In the data rows, 500 means zero.
Some points, each followed by its number:
np.array([603, 476, 567, 482, 448, 497, 472, 541, 421, 313, 664, 649, 526, 575, 558, 361, 338, 490,
          584, 404, 410, 654, 452, 491, 490, 426, 526, 560, 495, 588, 566, 569]) 0
np.array([473, 585, 628, 525, 506, 490, 523, 692, 457, 650, 250, 236, 458, 406, 408, 364, 352, 563,
          441, 385, 682, 882, 319, 104, 659, 688, 273, 577, 721, 711, 594, 634]) 1
np.array([590, 495, 3, 854, 564, 571, 666, 538, 598, 337, 429, 667, 494, 464, 492, 406, 509, 553,
          611, 456, 421, 209, 819, 676, 359, 628, 589, 322, 524, 455, 524, 615]) 2
np.array([434, 548, 502, 608, 397, 448, 412, 609, 318, 507, 527, 562, 436, 619, 483, 468, 413, 510,
          574, 468, 494, 439, 387, 414, 417, 772, 384, 523, 358, 531, 494, 445]) 3
np.array([584, 527, 798, 195, 679, 423, 500, 475, 637, 297, 502, 455, 709, 475, 755, 404, 594, 360,
          260, 594, 361, 537, 408, 612, 595, 264, 534, 596, 553, 578, 673, 738]) 4
np.array([639, 701, 880, 384, 693, 55, 424, 596, 220, 294, 962, 130, 145, 618, 641, 646, 857, 625,
          325, 309, 613, 918, 17, 47, 638, 770, 0, 952, 966, 792, 782, 547]) 5
np.array([562, 797, 876, 437, 574, 364, 546, 419, 168, 333, 883, 319, 331, 485, 484, 713, 571, 704,
          415, 250, 512, 685, 163, 153, 675, 792, 0, 751, 955, 674, 730, 510]) 6
np.array([559, 615, 555, 421, 448, 532, 438, 478, 453, 565, 358, 579, 518, 473, 664, 527, 561, 539,
          501, 479, 545, 492, 445, 591, 460, 390, 575, 409, 460, 462, 509, 564]) 7
np.array([382, 363, 575, 525, 521, 689, 479, 405, 455, 904, 273, 215, 323, 386, 520, 740, 640, 217,
          562, 441, 680, 298, 335, 584, 413, 410, 427, 392, 343, 417, 43, 470]) 8
np.array([631, 361, 425, 435, 456, 479, 449, 529, 511, 577, 397, 629, 478, 480, 460, 412, 424, 622,
          473, 404, 543, 427, 599, 688, 645, 366, 472, 445, 560, 530, 594, 584]) 9
np.array([619, 587, 384, 534, 507, 308, 451, 673, 594, 242, 721, 681, 498, 560, 564, 262, 391, 524,
          223, 563, 398, 556, 305, 415, 526, 533, 514, 786, 504, 725, 718, 261]) 10
np.array([407, 313, 608, 535, 475, 488, 503, 361, 486, 622, 574, 460, 447, 702, 677, 566, 349, 533,
          561, 682, 646, 512, 383, 496, 374, 383, 514, 583, 436, 507, 523, 429]) 11
np.array([514, 407, 518, 410, 523, 529, 473, 458, 529, 689, 473, 551, 395, 505, 484, 564, 584, 511,
          558, 703, 671, 362, 472, 600, 498, 318, 592, 501, 387, 448, 329, 462]) 12
np.array([410, 442, 422, 423, 477, 597, 485, 399, 529, 532, 366, 628, 459, 417, 420, 426, 564, 471,
          354, 528, 615, 397, 457, 726, 566, 342, 593, 503, 509, 467, 409, 386]) 13
np.array([858, 726, 788, 440, 612, 435, 142, 515, 694, 463, 548, 39, 650, 379, 380, 616, 526, 573,
          746, 256, 388, 735, 660, 465, 393, 923, 534, 454, 586, 446, 348, 557]) 14
np.array([383, 437, 457, 463, 492, 477, 384, 510, 467, 254, 583, 568, 741, 494, 661, 386, 439, 521,
          176, 462, 450, 680, 466, 328, 598, 611, 631, 539, 521, 732, 576, 526]) 15
New points follow, each followed by the numbers of its five nearest points above, looking only along the 5 directions in which the numbered points spread most, nearest first.
np.array([701, 482, 513, 775, 481, 394, 357, 622, 556, 382, 609, 449, 336, 371, 314, 623, 574, 610,
          807, 304, 93, 595, 680, 509, 369, 509, 503, 577, 502, 452, 494, 353]) 3 0 9 7 2
np.array([584, 744, 497, 580, 529, 536, 635, 607, 350, 543, 331, 436, 495, 253, 359, 538, 431, 569,
          454, 357, 645, 635, 420, 366, 627, 779, 266, 527, 827, 530, 576, 493]) 3 1 0 9 15
np.array([421, 315, 460, 527, 453, 389, 460, 578, 449, 602, 426, 585, 480, 495, 401, 586, 391, 448,
          632, 503, 393, 471, 551, 690, 317, 507, 608, 483, 407, 518, 421, 331]) 9 13 7 12 11
np.array([530, 503, 526, 502, 354, 627, 515, 473, 544, 566, 517, 724, 403, 609, 605, 435, 462, 486,
          540, 384, 485, 487, 596, 605, 420, 480, 534, 474, 459, 426, 453, 376]) 9 7 13 11 12
np.array([450, 764, 441, 438, 574, 495, 436, 495, 555, 187, 433, 476, 602, 638, 728, 543, 537, 569,
          360, 461, 416, 517, 422, 411, 457, 569, 662, 428, 545, 441, 697, 597]) 0 15 9 7 10
np.array([539, 280, 526, 498, 511, 483, 410, 512, 461, 544, 376, 440, 540, 558, 531, 417, 626, 569,
          435, 523, 537, 383, 441, 494, 528, 363, 596, 565, 432, 427, 396, 402]) 7 13 11 9 12
np.array([522, 548, 583, 500, 493, 592, 532, 487, 471, 534, 500, 476, 488, 472, 513, 474, 415, 567,
          447, 517, 618, 490, 381, 452, 556, 721, 474, 415, 595, 548, 549, 611]) 3 9 7 0 11
np.array([415, 501, 419, 362, 557, 337, 574, 547, 510, 348, 564, 653, 713, 487, 635, 211, 338, 459,
          159, 486, 342, 535, 457, 523, 662, 371, 751, 679, 509, 654, 651, 520]) 15 10 0 9 4
np.array([695, 808, 571, 639, 622, 463, 573, 727, 532, 410, 440, 304, 464, 317, 500, 537, 363, 432,
          459, 315, 591, 535, 518, 293, 687, 939, 226, 366, 534, 571, 719, 613]) 3 1 0 15 14
np.array([578, 427, 587, 752, 572, 427, 488, 353, 501, 452, 887, 346, 536, 440, 517, 600, 370, 466,
          471, 675, 553, 741, 452, 210, 629, 668, 387, 520, 529, 426, 321, 443]) 3 0 7 11 9
np.array([549, 519, 665, 451, 589, 250, 379, 625, 506, 563, 414, 368, 395, 460, 380, 605, 547, 646,
          460, 442, 651, 758, 420, 372, 541, 754, 379, 687, 635, 674, 474, 564]) 1 3 0 7 15
np.array([498, 424, 435, 301, 537, 522, 698, 441, 477, 702, 402, 281, 592, 466, 494, 421, 557, 348,
          339, 643, 548, 635, 579, 539, 571, 345, 601, 342, 383, 452, 410, 528]) 7 13 12 9 11
np.array([506, 369, 742, 350, 527, 704, 579, 452, 529, 664, 438, 372, 581, 422, 433, 621, 461, 395,
          384, 595, 587, 482, 581, 568, 677, 438, 489, 460, 409, 376, 491, 479]) 7 12 13 11 9
np.array([443, 520, 608, 253, 602, 604, 559, 554, 498, 464, 338, 676, 519, 686, 610, 230, 535, 563,
          335, 404, 515, 479, 311, 524, 562, 508, 488, 543, 629, 903, 593, 632]) 15 0 9 11 7
np.array([702, 670, 361, 606, 566, 435, 443, 411, 465, 492, 549, 316, 395, 333, 509, 528, 394, 647,
          526, 530, 628, 696, 470, 318, 571, 724, 308, 362, 759, 392, 449, 452]) 3 0 7 9 1
np.array([439, 540, 255, 617, 510, 410, 381, 493, 511, 482, 430, 663, 546, 496, 439, 407, 525, 469,
          547, 446, 483, 538, 484, 475, 586, 483, 573, 424, 518, 504, 475, 535]) 9 3 0 7 13
np.array([486, 496, 430, 635, 515, 445, 534, 327, 430, 564, 505, 515, 433, 486, 433, 423, 442, 555,
          520, 611, 448, 410, 559, 495, 449, 515, 507, 382, 374, 367, 483, 532]) 9 7 3 13 11
np.array([593, 640, 394, 602, 410, 432, 472, 593, 588, 143, 678, 396, 765, 482, 518, 472, 470, 335,
          537, 530, 355, 538, 494, 477, 249, 549, 556, 483, 489, 529, 636, 683]) 0 9 15 7 3
np.array([519, 410, 443, 566, 451, 593, 664, 409, 484, 537, 418, 560, 697, 598, 473, 462, 487, 574,
          356, 612, 393, 461, 641, 510, 726, 196, 632, 318, 711, 574, 800, 708]) 9 0 13 7 15
np.array([554, 470, 643, 370, 449, 400, 321, 537, 720, 463, 465, 516, 385, 318, 464, 568, 567, 496,
          648, 596, 468, 632, 584, 487, 426, 387, 450, 595, 460, 293, 479, 465]) 7 9 11 12 0
np.array([533, 418, 543, 560, 326, 599, 520, 481, 517, 647, 591, 604, 364, 461, 513, 374, 373, 382,
          594, 534, 445, 404, 518, 499, 468, 509, 480, 516, 543, 478, 492, 461]) 9 7 3 13 11
np.array([508, 613, 415, 354, 462, 489, 691, 572, 541, 411, 352, 445, 441, 528, 526, 523, 564, 370,
          406, 470, 685, 507, 410, 401, 570, 520, 431, 554, 510, 521, 630, 458]) 11 9 0 7 3
np.array([458, 536, 353, 417, 597, 474, 555, 767, 588, 470, 506, 580, 475, 494, 502, 459, 403, 496,
          497, 307, 245, 521, 502, 523, 594, 269, 497, 437, 546, 667, 351, 418]) 9 0 7 13 3
np.array([461, 380, 537, 513, 522, 424, 385, 550, 513, 482, 518, 636, 513, 556, 428, 424, 484, 582,
          697, 511, 414, 664, 522, 539, 442, 565, 524, 510, 455, 401, 476, 467]) 9 7 0 3 13
np.array([271, 590, 561, 263, 514, 650, 677, 532, 403, 482, 423, 515, 576, 508, 735, 280, 582, 560,
          186, 641, 728, 512, 467, 395, 650, 259, 522, 607, 521, 541, 626, 660]) 11 15 13 7 9
np.array([308, 538, 393, 527, 480, 507, 656, 448, 286, 687, 609, 518, 713, 445, 485, 559, 435, 513,
          202, 654, 526, 603, 548, 338, 568, 330, 482, 521, 570, 476, 587, 522]) 11 9 0 13 7
